Turns in one plane each, and the order they were made in; the first pair answered:
turn K:
[-0.497,  0.125, -0.076,  0.947, -0.149, -0.192,  1.133,  0.021,  0.315,
 -0.711,  0.399,  0.688,  1.308,  0.971]  ->  [-0.886, -0.105, -1.049,  0.435,  1.009,  0.365,  1.034, -0.315, -0.616,
 -0.852, -0.536,  0.325, -0.071,  0.720]
[-0.346, -1.111, -2.951, -0.400,  1.235,  1.970, -0.502,  0.673, -1.379,
  0.954, -0.707, -0.879, -2.766,  0.506]  ->  [ 1.747, -1.331,  0.508, -0.187, -1.677,  0.923,  1.380,  0.229,  2.720,
  2.857,  1.480,  0.175, -0.134,  0.579]
[-2.622,  0.602, -0.688,  0.187, -0.436, -0.467, -0.738, -1.260, -2.481,
 -1.216,  0.095, -0.851, -0.536, -3.549]  ->  [-1.262, -0.333,  1.148, -0.928, -1.137, -0.347,  1.259, -2.399,  0.368,
  0.642,  0.449, -0.321, -0.736, -4.258]
[ 0.199, -0.421, -0.480, -0.818,  0.857,  0.693,  0.324, -0.324,  0.111,
  0.606, -0.919, -0.559, -1.130, -1.171]  ->  [ 0.742,  0.272,  0.825,  0.256, -1.098, -0.303,  0.235,  0.207,  1.113,
  0.537,  0.588, -0.015,  1.303, -0.542]
turn W:
[ 3.587, -1.664, -1.933, -1.983,  1.126,  0.726, -0.720,  1.090,  1.135,
  2.103,  0.112, -0.377, -1.027, -0.517]  ->  [ 0.854, -1.609, -3.207, -1.149,  0.275,  0.432, -1.380,  0.535, -1.643,
  0.069,  1.006,  2.595, -2.097,  1.223]
[ 0.881, -0.945,  0.436, -0.663, -1.727,  1.599,  2.335, -0.648,  0.334,
  1.658,  2.263,  0.897, -2.161, -2.136]  ->  [ 1.114, -1.134, -0.261, -1.000, -1.482,  1.550,  1.652, -0.037, -0.360,
  1.660,  2.177,  0.770, -2.388, -2.738]
[-2.018,  0.882,  0.796,  0.427, -0.175,  0.086,  1.419, -2.030,  1.062,
 -0.360, -1.068, -2.066, -0.181, -3.082]  ->  [-1.781,  0.667, -0.499, -0.102,  0.208,  0.001,  0.051, -0.909, -0.336,
 -0.572, -1.210, -2.241, -0.784, -3.941]
turn B:
[-3.059,  2.648,  0.174,  2.593,  1.638,  0.933,  0.097, -1.355, -1.643,
 -3.039, -1.628, -3.045,  0.418,  2.165]  ->  [-4.098,  2.194,  0.480,  2.435,  0.887,  0.774,  0.696, -2.306, -1.758,
 -3.269, -1.083, -1.490, -0.425,  2.259]
[ 0.481, -2.694,  2.506, -2.630,  0.589,  0.520,  3.322, -2.159,  2.067,
  1.667,  0.355,  1.711, -1.807, -0.507]  ->  [ 2.654, -2.652, -1.427, -2.758,  2.088,  0.529, -1.293,  2.333, -2.436,
  0.450,  0.892,  1.987, -1.538,  1.321]
[-1.481,  0.874,  0.383,  1.114, -1.059, -1.234, -0.738,  0.038, -1.355,
 -1.376,  2.393,  0.739,  1.597,  0.891]  ->  [-0.379,  1.640,  0.991,  1.442, -0.229, -1.010, -0.647,  0.575, -0.084,
 -0.699,  1.323, -1.823,  2.733,  0.434]
turn G:
[ 1.950, -1.004,  0.032, -1.069, -0.918, -0.274,  0.244,  0.679,  0.844,
  0.761,  1.398,  0.791,  0.354, -0.283]  ->  [ 1.223, -0.827,  0.460, -0.761, -1.365, -0.440,  0.816,  0.065,  1.101,
  0.547,  1.615,  1.322,  0.465, -0.010]
[-1.455,  0.396,  0.643,  0.870, -0.474,  0.520,  0.448, -2.144,  0.610,
 -0.676,  0.182,  1.628,  0.634,  1.946]  ->  [-0.875,  0.919, -0.420,  1.228,  0.478,  0.721, -0.805, -0.803, -0.477,
 -1.110, -0.146,  0.821,  1.108,  2.816]
[ 0.716,  0.098,  2.172, -0.750, -2.089,  0.574,  1.487, -0.866,  2.497,
  1.670, -0.626, -1.435,  0.812, -2.663]  ->  [-0.941,  0.871,  2.790,  0.560, -2.666,  0.304,  1.934, -1.726,  2.274,
  0.680, -0.246, -0.484,  1.428, -1.076]
turn T:
[-0.852,  1.471,  2.871,  0.973, -3.432,  0.075, -1.314, -0.425,  2.178,
 -0.016,  3.145, -0.199,  1.804, -0.773]  ->  [-0.627,  1.297,  2.983,  0.944, -3.501,  0.089, -1.126, -0.422,  2.238,
  0.051,  3.203, -0.103,  1.712, -0.808]
[-0.974,  0.220,  0.658,  0.683,  1.484,  1.440,  0.364, -0.425,  0.644,
 -0.023, -2.467, -0.643,  0.504,  0.916]  ->  [-0.735,  0.189,  0.701,  0.818,  1.407,  1.432,  0.427, -0.343,  0.635,
 -0.085, -2.259, -0.037,  0.693,  1.667]
[-0.262,  0.368, -0.070,  0.795,  1.215,  0.468, -0.527,  0.598,  0.519,
  0.154, -1.280, -1.462,  2.488,  4.795]  ->  [ 0.538, -0.753,  0.229, -0.227,  0.750,  0.629,  0.311,  0.333,  1.099,
  0.986, -0.471,  0.459,  1.684,  5.398]
[ 3.432, -0.358, -0.646, -0.796,  1.481,  0.116, -0.527,  1.982,  0.346,
  0.285, -0.525, -1.286,  0.539,  0.284]  ->  [ 3.376, -0.345, -0.651, -0.747,  1.467,  0.092, -0.588,  1.928,  0.228,
  0.190, -0.560, -1.246,  0.651,  0.333]

(two turns a pair)
[-1.528,  0.841,  0.563,  1.913,  0.084,  0.596, -0.965, -0.351, -0.500,
 -1.809,  0.231, -2.422,  4.116,  1.610]  ->  [ 1.112, -0.026, -0.404,  0.916,  0.889,  1.008, -1.825,  1.396, -0.877,
 -0.936,  0.770, -1.534,  3.857,  3.173] -> T G
[ 1.741,  0.663,  1.402,  0.079, -0.013, -0.239,  0.455,  0.164,  2.420,
  1.169, -0.554, -1.050,  1.907,  0.457]  ->  [ 2.457,  0.535, -0.389, -0.030,  0.489, -0.220, -1.407,  2.010,  0.265,
  0.557, -0.186, -0.458,  1.798,  1.241] -> B B
[-1.228,  1.456,  0.220,  1.616, -1.730, -1.320, -0.981,  0.358, -1.075,
 -1.263,  0.657, -0.750,  1.876, -2.115]  ->  [-0.542,  1.115,  0.327,  1.871, -2.017, -1.227, -0.543,  0.508, -0.970,
 -1.096,  1.771,  1.661,  2.000,  0.666] -> T T
[ 0.113, -1.925, -0.176,  0.150, -1.199, -0.321,  2.645, -2.862,  1.268,
  0.668,  0.847,  1.045, -0.968, -1.177]  ->  [ 0.930, -1.635, -3.395,  0.059, -0.005, -0.442, -1.161,  0.393, -2.609,
 -0.547,  0.855,  0.321, -0.912, -1.262] -> T B
[-2.498,  1.746,  0.673,  1.288,  0.060, -0.224,  1.298, -1.816,  0.444,
 -0.739, -1.287, -0.017,  0.495,  1.071]  ->  [-0.315, -0.199, -0.026, -1.285,  1.323,  0.781,  1.992, -1.752,  0.978,
  1.010, -1.651,  0.916, -1.941,  0.583] -> B K
[-0.006,  1.492, -1.539,  0.783, -0.790,  1.394, -0.376,  0.026, -2.305,
 -0.649, -1.767, -1.736,  0.916,  1.214]  ->  [-0.027,  1.407,  0.349,  0.883, -1.313,  1.623,  1.738, -1.634,  0.050,
  0.226, -1.686, -1.251,  1.203,  1.852] -> T B
[ 0.489,  0.176,  0.694,  0.794,  0.730,  0.780, -0.911, -0.389,  0.459,
 -0.784,  0.549, -4.055,  1.264, -1.257]  ->  [ 0.556, -0.261, -0.998,  0.663,  0.690,  0.580, -2.511,  0.890, -1.845,
 -1.630,  1.400, -2.549,  0.664, -0.335] -> B B
[ 0.040,  0.116,  1.068,  0.640, -0.015, -0.062, -0.420,  0.927, -0.361,
  0.092,  0.257,  0.119,  2.111,  0.781]  ->  [-1.109, -0.454,  0.848, -0.315,  1.359,  0.753,  0.805, -0.782, -0.243,
  0.268, -1.245, -0.311, -0.156, -0.166] -> K B
[-1.142, -1.642, -1.027,  0.310, -0.386, -0.544, -0.332, -1.483, -1.477,
 -0.013,  0.141,  1.654,  0.257,  0.193]  ->  [ 0.587, -1.481, -1.466,  0.376,  0.320, -0.361, -1.242,  0.057, -1.471,
  0.407,  0.297,  1.099,  1.183,  1.313] -> W B
[-1.902,  0.471,  0.069,  0.143,  0.058, -0.613, -1.578, -1.556, -1.001,
 -1.895, -1.204, -0.331, -0.572, -1.056]  ->  [-0.120, -0.402,  1.499, -1.147, -0.160, -0.348,  0.030, -2.295,  1.611,
  0.033, -1.049, -0.108, -0.892, -1.734] -> G K
[ 1.760,  0.718,  0.603,  0.476, -0.520, -0.297, -1.171,  1.625,  1.258,
  1.154, -0.062, -1.589,  2.230, -1.516]  ->  [-2.157, -0.019,  1.063,  0.009, -0.884,  0.130,  1.158, -2.116,  1.010,
  0.454, -0.730,  0.119, -0.877, -2.526] -> K B
[ 1.101,  0.185, -1.186, -1.638, -1.435, -1.398,  1.260,  0.768,  0.384,
 -1.071,  0.351,  1.735, -0.036,  0.813]  ->  [ 2.032,  0.366, -1.060, -1.643, -0.985, -1.230,  1.129,  1.255,  0.974,
 -0.585,  0.046,  0.769,  0.610,  0.836] -> W B
[-0.518, -0.112, -0.665,  0.692,  0.425,  0.006, -1.641, -1.769, -2.675,
 -2.397, -1.886, -2.087, -0.848, -0.527]  ->  [-0.903, -0.009,  0.232,  0.795,  0.334,  0.080, -0.655, -2.630, -1.449,
 -1.882, -2.249, -2.761, -0.643, -1.034] -> B G
[ 1.789,  0.379, -0.436, -2.126,  0.225, -0.027, -0.363,  0.754,  1.171,
  1.030, -1.463, -2.424,  1.646, -0.828]  ->  [ 0.090, -0.980,  0.307, -2.948, -1.607, -0.362,  1.181, -1.359,  1.416,
  1.066, -0.356,  0.700, -0.373, -1.761] -> B W
[ 0.189, -0.284,  1.479, -0.951,  0.471, -0.324,  1.659, -2.619,  1.463,
 -1.026, -1.091, -2.960, -1.838, -2.861]  ->  [-1.576,  1.560,  2.167,  1.771, -1.545, -1.570,  0.991, -2.347,  0.689,
 -2.978,  0.414, -1.963,  0.986, -0.717] -> G K
[-0.599, -0.227,  0.007,  0.866, -1.954, -0.675, -0.488, -0.030, -0.596,
 -0.738,  1.544,  1.880, -0.186,  0.787]  ->  [ 1.138,  0.254, -0.698,  0.258,  1.306,  0.569, -0.712,  0.741,  0.093,
  0.338, -1.269, -2.422, -0.273, -0.137] -> K B
[-1.629,  0.062,  0.345, -1.055, -0.056,  0.259,  0.364, -1.230, -0.623,
 -0.393,  0.210,  0.429, -1.684, -2.937]  ->  [-1.722,  0.991,  1.540,  0.381, -1.712, -0.505,  0.341, -0.938,  0.069,
 -0.839,  1.371,  0.902,  0.643, -1.861] -> W K
[-0.987, -0.316, -0.052, -0.591, -2.361, -0.848,  0.808, -0.172,  0.679,
 -0.259,  1.387,  0.799,  0.708, -2.184]  ->  [-1.475,  0.135, -1.597, -0.284, -1.379, -0.756, -0.633,  0.753, -1.132,
 -1.206,  0.703, -0.257,  0.570, -2.223] -> W K
[-0.539, -0.161, -0.107, -0.344,  1.710,  1.131,  1.811, -1.169,  0.806,
 -0.652, -1.067,  0.861, -0.229,  3.561]  ->  [ 0.374, -0.802,  0.867, -0.788,  0.282,  0.587,  2.260, -1.188,  1.819,
  0.117,  0.215,  1.939,  0.218,  2.943] -> K T
[ 1.638, -0.604, -0.004, -0.871, -0.748,  0.890,  0.510,  0.676,  1.187,
  0.985,  1.012,  0.085,  0.345,  0.548]  ->  [ 0.224, -0.051, -1.246,  0.044, -0.902,  0.527, -0.850,  1.275, -0.957,
 -0.522,  1.285,  0.536,  0.467,  1.192] -> B K
[ 1.851, -2.347, -1.060, -1.975,  2.271,  0.685,  2.499,  0.463, -0.064,
  1.200,  1.023,  0.557, -2.204, -0.352]  ->  [ 1.307, -2.418, -0.401, -1.986,  1.800,  0.531,  3.050, -0.330,  0.461,
  1.218,  1.193,  0.752, -2.228, -1.015] -> G W
[ 0.159,  0.219,  1.184, -0.519, -1.898, -0.838,  0.550,  0.417,  0.924,
  0.488,  1.438,  0.971,  0.877, -2.166]  ->  [-0.228,  0.370,  0.257, -0.519, -1.588, -0.910, -0.508,  0.952, -0.253,
 -0.121,  1.134,  0.272,  0.700, -2.966] -> T W
[ 0.177,  0.008,  1.216, -0.068,  0.747,  0.032,  0.229, -0.145,  0.402,
 -0.712, -0.020, -1.115, -0.720, -2.928]  ->  [-1.076,  0.901,  1.513,  1.082,  0.399, -0.186,  0.424, -0.570,  0.152,
 -1.564, -0.023, -1.042,  0.096, -1.981] -> G T
[-2.519,  0.475,  0.888,  0.437, -0.561, -0.402,  0.635, -1.774,  1.021,
 -0.866, -0.885, -1.847,  0.691, -2.154]  ->  [-2.769,  1.149,  0.368,  1.219, -0.363, -0.513, -0.222, -1.031,  0.169,
 -1.571, -0.793, -2.115,  1.424, -1.194] -> K G
[ 1.529,  2.301,  0.668,  0.014,  0.614, -0.290,  0.047,  1.048,  0.686,
  0.107, -1.598, -2.589,  1.518, -1.461]  ->  [ 1.851,  2.576,  0.652,  0.850,  0.523, -0.162,  0.169,  1.450,  0.418,
 -0.277, -0.770, -0.686,  2.266,  1.948] -> T T
[ 1.081,  1.441,  1.197,  1.141,  0.684, -0.690, -0.015,  1.393,  1.262,
  0.536, -0.732, -3.584,  2.952,  0.137]  ->  [ 1.493, -1.206, -0.274, -2.080,  2.296,  0.526,  0.694,  0.278,  0.603,
  1.792, -1.598, -2.378, -1.642, -1.886] -> W K
[ 1.430, -1.642,  0.939, -1.759, -0.996,  0.414,  0.955, -0.274,  1.373,
  2.130,  0.529,  1.378, -1.357, -0.698]  ->  [ 0.228,  0.537,  0.619,  0.758, -2.484, -1.094, -1.570,  1.654, -0.281,
  0.107,  1.277, -0.393,  2.020, -1.326] -> T K
[-0.460,  0.727,  0.720,  1.235, -1.773, -0.833, -0.094, -0.251, -0.523,
 -1.991,  1.173,  2.686,  1.121,  1.706]  ->  [-0.333,  1.497, -1.168,  1.258,  1.148,  0.012, -1.572,  0.829, -2.041,
 -2.412, -1.395, -0.990,  0.667,  0.785] -> W K
[ 2.491, -1.806,  0.680, -1.084,  1.090,  1.750,  0.936,  0.190,  0.121,
  1.107,  0.820,  1.381, -2.358,  1.014]  ->  [ 2.178, -1.694,  1.507, -0.814,  0.777,  1.757,  1.802, -0.565,  1.116,
  1.371,  0.709,  1.074, -2.070,  0.871] -> B G
[-3.278,  1.952, -0.242,  1.691, -0.735, -0.162, -1.426, -1.974, -0.052,
 -1.861, -0.186, -1.053, -0.624, -1.509]  ->  [-2.265,  2.358, -0.987,  2.405, -0.203, -0.032, -2.230, -0.764, -0.914,
 -2.244,  0.176, -0.301,  0.222,  1.333] -> G T
[-1.982,  0.372,  1.011,  0.942, -2.121, -1.574, -0.015, -0.363,  0.422,
 -1.021,  1.989,  1.967,  1.105,  0.556]  ->  [-3.053, -0.222, -1.297, -0.074,  0.528, -0.302, -0.382, -0.831, -1.730,
 -1.572, -0.043,  1.333, -2.007,  0.366] -> K T
[ 1.113,  0.230, -1.524, -0.640, -0.948,  0.227, -1.407,  1.756, -1.486,
 -0.654,  0.800, -0.754,  0.885,  0.057]  ->  [ 0.742, -1.125, -0.385, -2.207, -0.740,  0.968,  1.101, -0.717,  0.364,
  0.636,  0.211, -0.013, -1.459, -1.286] -> K G
[ 1.139,  0.944, -0.470,  1.610,  1.599,  0.196, -0.728,  1.437, -1.092,
 -0.336,  0.096, -0.773,  1.548,  2.732]  ->  [ 2.554, -1.005,  0.051, -0.281,  0.885,  0.483,  0.469,  0.765, -0.023,
  1.148,  1.200,  1.764, -0.110,  2.542] -> T T
